One vector is turned by the same rotation once a step. Each row is the vector after some number of steps, and that number follows the row.
The counts run from 0 to 811.
[ 21 -34   1 -29  21 -10 -40  54 -67  -9  20  31 -23 -19 -35 -50  11  28
  49   2 -52  -1  -2  22   6 -10 -34  21 -14  46  45 -28  16   4 -26   2
  41  46 -49  28  39   6  68 -33  22 -41   1  -1 -45   7  41   0  22  60]  231
[  4 -42  68 -51   9  16 -34  22 -23  22  19  67 -31 -35 -20 -55   3  52
  61  11 -53  28 -19  43   9  -3 -26  13  16  44  35   1  -8   9 -21  -9
  51  33 -29  -3 -15 -13  60 -25  12  -6  31   1 -33 -25  -8   2 -16  69]  99
[ -2   0  51 -20  -3   7 -44  69 -57 -47   1  36 -32 -39 -15 -50  10  30
  24 -24 -45  32   6  77  29 -20 -18 -13  -4   2  28  41  21   5 -28  12
   0  45 -27 -34 -47 -10  78 -29  18  11  23   9 -47 -32  -4  -7  -7  47]  85
[ -8  27  70  -9  22 -14   3  -6 -59   6   0 -25 -18 -53 -30  -9   1  43
  59 -16 -58  45   3  48  26  28  42  20  45   9  39  34   9  27  -6 -11
   9   5 -59  32  -2 -42  32  -6 -27   1  13 -51 -14 -71  -7   0   8  74]  143
[ -7   2  40  -2   6 -13 -12  34 -28  -7 -22   9 -39 -38 -34 -20  31  33
  52 -19 -66  48  12  10   0  -1 -19  23  -2  21  54  66 -28  24 -48 -24
  15   3 -69   9   6 -22  55 -50   5  24  -7 -34 -15 -74 -10  13   5  51]  610
[ -11   -5   37   -3   39  -30    4   57 -107  -37   38    3    8    1
  -57  -23   15    7    8  -32  -42   19   -7   64   42  -31    9    3
   11   27   31  -22   21  -22   15  -16  -19   -9  -59    5  -13  -16
   59   -8    0  -46   -2   -5  -23    1   44  -18   41   52]  522
[ -2 -46  68 -17  30   4  -8  24 -57 -27 -15  36 -11 -41 -75 -15  12  46
  23 -12 -66 -13 -52  76   0 -10  -4   7  21  37  24 -48  41 -23  -4  18
  37  19  -3  10  -4 -12  60 -11  -4 -18  34 -23 -31  -7  14 -18   3  51]  202
[-39 -19  58 -14  28 -12 -13   1 -81  -1  14   2  24 -21 -41 -63  13  10
   2 -67 -66  37  25  63  44  -2 -18 -12  12  35  40  10 -11  -7 -12 -51
  13 -12 -59   7 -45 -30  45 -25   2 -17  21 -10  -8 -19  24  13  27  36]  787
[-14 -22  45 -11  43  -3 -18 -21 -63   4 -18 -13  19 -44 -66 -62  14  21
  13 -68 -65  10  17  51  17  38  -1   8  21  42  24  -3   3   7 -16 -31
  39   4 -65  50   3 -15  47 -20   5  -8  27 -20   7 -29  37  43  11  46]  301
[ -1 -15  56 -14  20  -3 -12  72 -36 -67 -19  40 -37 -43 -55   8  31  26
  36   3 -41  18 -38  64   1 -42 -29  14  -8   1  30   6  33 -20 -25  18
   4  24 -21 -16 -14 -13  81 -38   2   5   7 -16 -45 -36   2 -32   5  45]  215
[ -9  -1  30   9  39 -28   6   1 -67   2 -20 -26  -4 -45 -68 -20  26  31
  40 -42 -70  15  18  24  14  36  21  30  14  41  43  10   5  14 -16 -26
  20 -11 -74  48  23 -31  41 -12  -8  -2   1 -44   4 -52  20  31  22  58]  635
[-30 -22  61 -15  58 -25   1  -7 -85   5  11  -4  23 -33 -65 -25   7  19
  25 -30 -57  12 -10  67  33  17  20   7  43  33  35 -35  28  -8  10 -33
  26 -13 -59  35 -18 -35  27  -4 -18 -36  22 -26  -8 -15  30  -5  22  53]  166
[  2  26   9 -21   6   1 -22  31 -65 -55 -20 -24 -25 -57 -30   2  21  31
  31 -23 -56  46 -28  42  23 -37 -35  14   3   2  57  22  25 -14 -31   7
 -20   7 -36  50  16   0  63 -44 -13 -21  11 -41 -48 -31  23 -18  51  45]  347
[-15 -13  69   6  33 -29  19  12 -39  -2 -21  14 -25 -44 -73  13  38  54
  59  -4 -84  12 -29  23  -3  -2  23  27  30  41  47  -7  15   2  -7  -9
  23 -13 -43  21   9 -36  42 -14 -18  -6   0 -57 -12 -52  -7 -17  18  59]  7
[  6 -60  69 -44  42  12 -34  40 -54  -7  31  58   1 -34 -32 -56  -4  11
  28   5 -20  19 -29  75  25  -6 -29  21  16  25  24 -29  15  -7  -9   1
  44  45 -28   0 -22  -8  64 -16   4 -28  35   6 -30  -5  31 -14 -16  63]  560
[ 17   7  43  -8  36 -26  -7  59 -76 -40  10  -6 -38 -49 -47   4  19  35
  56  20 -40   7  -9  50  11  -6  37  31  14  -3  29 -13  48   6  -1  21
   4  45 -48  18  15 -19  44   2  -3 -13   2 -27 -38 -36  20 -35  -6  67]  374
[-36 -54  83 -14  46  -1  11 -22 -29  20  -6  36  16 -28 -66 -40  18  23
  23 -32 -62  27 -23  54  14  11 -21   7  26  48  32 -11 -22 -10 -18 -39
  43 -27 -37   9 -31 -36  45 -31 -10  -4  24 -22   4 -31   7  15   8  52]  792
[ -8  -9  90 -11  27  12   1   6 -43  23  10   9 -14 -41 -36 -42   0  35
  53 -19 -47  31   6  44  14  36  41  19  45  30  12  19  -6  33  -8  -6
  24  12 -57  15 -12 -27  39  -1 -14   9  30 -36  -4 -63  -5  18 -26  86]  767
[  5  -1  55 -13  29 -29 -18  27 -30   9 -10  17 -33 -72 -28  -9  25  22
  72  11 -39  53  20  24   8  17 -13  37   1   0  47  45  -5  27 -45 -22
  29  28 -70  20   3 -30  39 -45  -7  22  -6 -31 -21 -77  -6   0 -10  47]  608
[  7 -46  54 -11  22  -7  -7  43 -42  26  30  54 -19   4 -47 -53  24  28
  62  -6 -46  21  11  -2   7   8 -11  15  -2  66  29  12 -30  18  -5 -19
  34  11 -64 -11   2 -20  59 -35  16  -9   2 -13  -1 -39  19  24 -12  79]  263
[ -7 -20  10 -30  42 -13 -21 -11 -63 -15 -37 -18   1 -66 -58 -27  22  28
  31 -35 -78  11 -31  51   2   1 -30  21   9  29  52 -22  27 -11 -39 -10
  26   4 -41  74  33  -7  50 -37  -2 -17  20 -39 -23  -4  36   1  38  42]  335
[-29   1  92  -9  30   7   3  16 -39  -2   8  21   3 -27 -30 -28  12   7
  31 -26 -22  78  -6  57  32  -4 -17   6  31  10  34  50 -34   7 -16 -24
  -3 -19 -62 -16 -44 -39  50 -33 -27   8  21 -25  -8 -71  10   3  -2  60]  780
[-22  32  44  -2  29 -15   6  14 -84 -13  19 -34   6 -33 -21 -21  13   6
  27 -42 -44  71  18  42  50  -1   6   5  21  15  49  48 -10   8 -10 -29
 -24 -19 -73  32  -6 -33  46 -26 -15 -19   3 -35 -18 -52  25   6  37  60]  152
[ -4  -9  24  -2  23 -13  -8  39 -40 -60 -45   3 -32 -56 -65  12  49  32
  33 -25 -70  22 -30  35  -5 -29 -36  26  -2  18  52  16  17 -16 -38   8
   0   2 -36  37  21  -6  66 -49  -6   5   3 -41 -35 -44  18 -11  40  33]  345
[  4  16  28 -11   2   1 -16  25 -48  -2  -5  -6 -33 -43 -13 -25  30  29
  64 -23 -51  64  20  13  21  -9 -19  20   2  25  56  70 -30  28 -46 -18
  -2   7 -65  28  17 -16  51 -55  -5   7   0 -38 -27 -73  -4  19  12  57]  611
[  9   5  58 -22  26   9 -16  24 -72  28  29  -6 -17 -28 -22 -58 -12  36
  54  -9 -45  23  28  38  28  35  37  22  28  35  18  11   2  31  -5 -10
  34  34 -67  19   7 -25  35   4   1 -18  21 -20 -20 -42  11  21 -20  89]  269
[ 11 -33  73 -13  28  13 -32  54 -35 -43 -18  43 -30 -51 -61 -32  16  26
  37  -8 -34  -1 -21  71  -5   9   0  17   4   5   2  -5  36   2 -31  24
  36  57 -21 -11 -10 -11  79 -20  10  21  34  -8 -19 -40   8  -1 -40  62]  76
[  0  17  45  -5   7  18 -18  66 -75 -80   0   0 -14 -28 -49 -32   9  12
   7 -47 -36  17 -11  77  25 -18  11  -4  12   5   4  21  26  -6  -3  31
 -23  26 -29  -6 -12  -7  92 -16   2  -2  22  -8 -31 -33  29  15   3  64]  545
[-33   6  20  -9  22 -47  -8  13 -86 -18  13 -11  -1 -33 -31 -10  26  24
  32 -29 -75  43  14  48  45 -26 -16   4   1  22  68  10  10 -13 -21 -34
   2 -16 -61  28 -15 -26  30 -26  -2 -34  -5 -18 -38 -15  14 -25  62  35]  487
[ 22 -17  40 -36   2  38 -45  34 -51 -20  -7  20 -22 -34 -40 -74   8  46
  32 -40 -65  -3  -8  53   0  10  -7   9  12  39   3  -6  19  13 -23  20
  30  53 -28  19  12  12  70 -21  24  -1  37 -10 -30 -13  22  37 -14  74]  567
[ -8 -13  20 -11  22 -11 -18   0 -53 -28 -48 -19 -13 -58 -72 -24  27  49
  25 -46 -94   0 -28  53   2  -2 -18  13  13  40  42 -16  37 -17 -31  -9
  32   8 -33  54  14  -2  43 -25   1 -14  20 -38 -29  -3  18   7  41  33]  336
